Read these off the row that follows.
1) What is the entry just left of 5?
2) What is the entry just left of the largest entry?
0	7	8	5	3
1) 8
2) 7

grid =
107  153  164  133  153  115  131  139  164  100  127   97  103  160  159  146
123  147  145  165  153  128  122  131  167  156  125  137  107  134  151  116
145  147  185  174  121  181  102  136  127  215  149  129   34  134  106   74
What is the entry just left of 137?
Answer: 125
What is the bottom-left entry?
Answer: 145
What is the smallest entry in the first row?
Answer: 97
The second entry on the main diagonal: 147
What is the entry just left of the smallest entry?
Answer: 129
The entry in the top-right corner is 146
The last entry in the row that holds the smallest entry: 74
The 5th entry in reading order is 153
The smallest entry in the first column -> 107
What is the entry just left of 215?
Answer: 127
What is the entry just right of the largest entry?
Answer: 149
The entry just left of 97 -> 127
What is the second largest entry?
Answer: 185

(-24, -11, 33, 12, 23, 16, 9)
Report the centre entry.
A: 12
Report the entry just right of -24.
A: -11

X = [21, 25, 20, 24, 21, 20, 19, 19, 20, 21, 19, 18, 24, 20, 19, 15]
The first entry from the right?
Answer: 15
The second entry is 25
The third entry from the left: 20
The 3rd entry from the end -> 20
The second entry from the right: 19
The first entry from the left -> 21

Questions about the row below.
1) Read off the minimum.
2) Read off the entry just left of 8994.
[1582, 8994, 4440, 3107, 1220, 8463, 6125, 9937, 2546, 3070]
1) 1220
2) 1582

B =
66  73  73  44  51  31  35   9
53  58  52  56  55  55  53  49
52  27  66  29  42  34  48  57
54  59  51  57  54  55  52  49
53  60  51  57  54  54  53  50
65  74  72  44  51  32  35   9
66  74  72  45  51  31  35   8
53  28  66  28  41  35  47  57
54  58  51  56  54  55  53  50
57  52  61  45  49  43  45  42
46  26  50  41  47  53  59  77
53  28  65  28  43  36  48  56
54  58  51  58  55  55  53  50
55  53  60  45  49  43  48  43
Indices start at 0.
Which number is the entry in the top-left corner? 66
The entry at row 2, column 0 is 52
The entry in the top-right corner: 9
The entry directly above the smallest entry -> 9
The entry at row 0, column 2 -> 73
The largest entry is 77
The entry directly above the largest entry -> 42
The entry just left of the largest entry is 59
Which number is the smallest entry? 8
Which number is the entry in row 0 and column 1? 73
The bottom-right entry -> 43
The entry directly below the largest entry: 56
The entry at row 1, column 1: 58
The entry in the bottom-left corner is 55
Which number is the entry in row 2 and column 1? 27
Which number is the entry in row 1 and column 0? 53
Which number is the entry just left of the smallest entry? 35

Questions about the array below. Rows and columns are numbered from 0.
1) What is the bottom-right entry?
2) What is the entry at row 1, column 2?
3) What is the top-right entry?
4) What is the entry in the bottom-left corner?
5) What is the entry at row 2, column 2?
6) What is the entry in row 2 and column 0?
7) What is the entry at row 0, column 0?
8) What is the entry in row 1 and column 0?
 1   6  27   8
 6  27   8   0
 0  12  25   3
17   1   2  21
 2   1  17  21
 2  25  13   0
27   7   0   7
 0   3  24  13
 0  10  27   4
25  13   0   3
 9  27   6   0
1) 0
2) 8
3) 8
4) 9
5) 25
6) 0
7) 1
8) 6

A =
[[  5  -5  -9  -5 -18 -17  -6]
 [-18  -4  -9  -4   2   0  13]
 [-19   0 -10   0  28  13   8]
 [-30  -2   2  -2  17  -2  12]
 [ -8  -1  -6  -1 -11  -7   2]
 [ -1   4  14   4  11   9   3]
 [-19   5  17   5   3   3   6]]
Indices start at 0.
Which number is the entry in row 2 and column 0?
A: -19
Which number is the bottom entry of the column that holds the largest entry?
A: 3
Which number is the entry in row 0 and column 0?
A: 5
The entry at row 0, column 1 -> -5
Which number is the entry in row 1 and column 0?
A: -18
Which number is the entry directly above the largest entry?
A: 2
Which number is the maximum?
A: 28
Which number is the entry in row 2 and column 1?
A: 0
The entry in row 1 and column 1 is -4
Which number is the entry in the bottom-right corner?
A: 6
The entry directly above -8 is -30
Which number is the bottom-left entry?
A: -19
The entry just right of the smallest entry is -2
The entry directly above 6 is 3
Which number is the entry in row 2 and column 2?
A: -10
Which number is the entry in row 1 and column 2?
A: -9
Which number is the entry in row 0 and column 2?
A: -9

x =
[[ 15   1   5  26  -2  13 -16  23  30 -17]
 [ 13  -1   4  27  -2  14 -16  23  28 -17]
 [ 13  -1   4  27  -2  14 -16  23  28 -17]
 [-11   6  -7 -20  -3  -9  14 -18 -19  15]
 [ 18   5   8  20  -3  10 -14  21  32 -15]
 [ 11  13   7  -9  -4  -6   2  -1  14   1]
 [-12   5  -8 -18  -3  -8  14 -18 -20  15]
 [-13   3  -9 -16  -2  -7  13 -17 -20  14]
 [ 13  -1   4  27  -2  14 -16  23  28 -17]
 [  7  -4   0  27  -2  15 -14  20  20 -15]
 [  7  -4   0  27  -2  15 -14  20  20 -15]
 [ 17   2   7  23  -2  12 -15  22  31 -17]
 [ 18   9   9   9  -3   4  -9  14  29 -11]
 [-14   0 -11 -10  -2  -3  11 -14 -20  12]
 [ 14   0   4  26  -2  14 -16  23  29 -17]]
Rows and columns are numbered from 0.
The entry just right of 30?
A: -17
The largest entry?
A: 32
The entry in row 0 and column 1 -> 1
The entry in the top-left corner?
A: 15
The bottom-right entry?
A: -17
The entry at row 0, column 2 is 5
The top entry of the column that holds the largest entry: 30
The entry in the bottom-left corner?
A: 14
The entry at row 2, column 0?
A: 13
The entry in row 2 and column 2?
A: 4
The entry in row 1 and column 2: 4
The entry at row 1, column 0 -> 13
The entry just right of the largest entry: -15
The entry in row 2 and column 1?
A: -1
The entry just left of the largest entry is 21
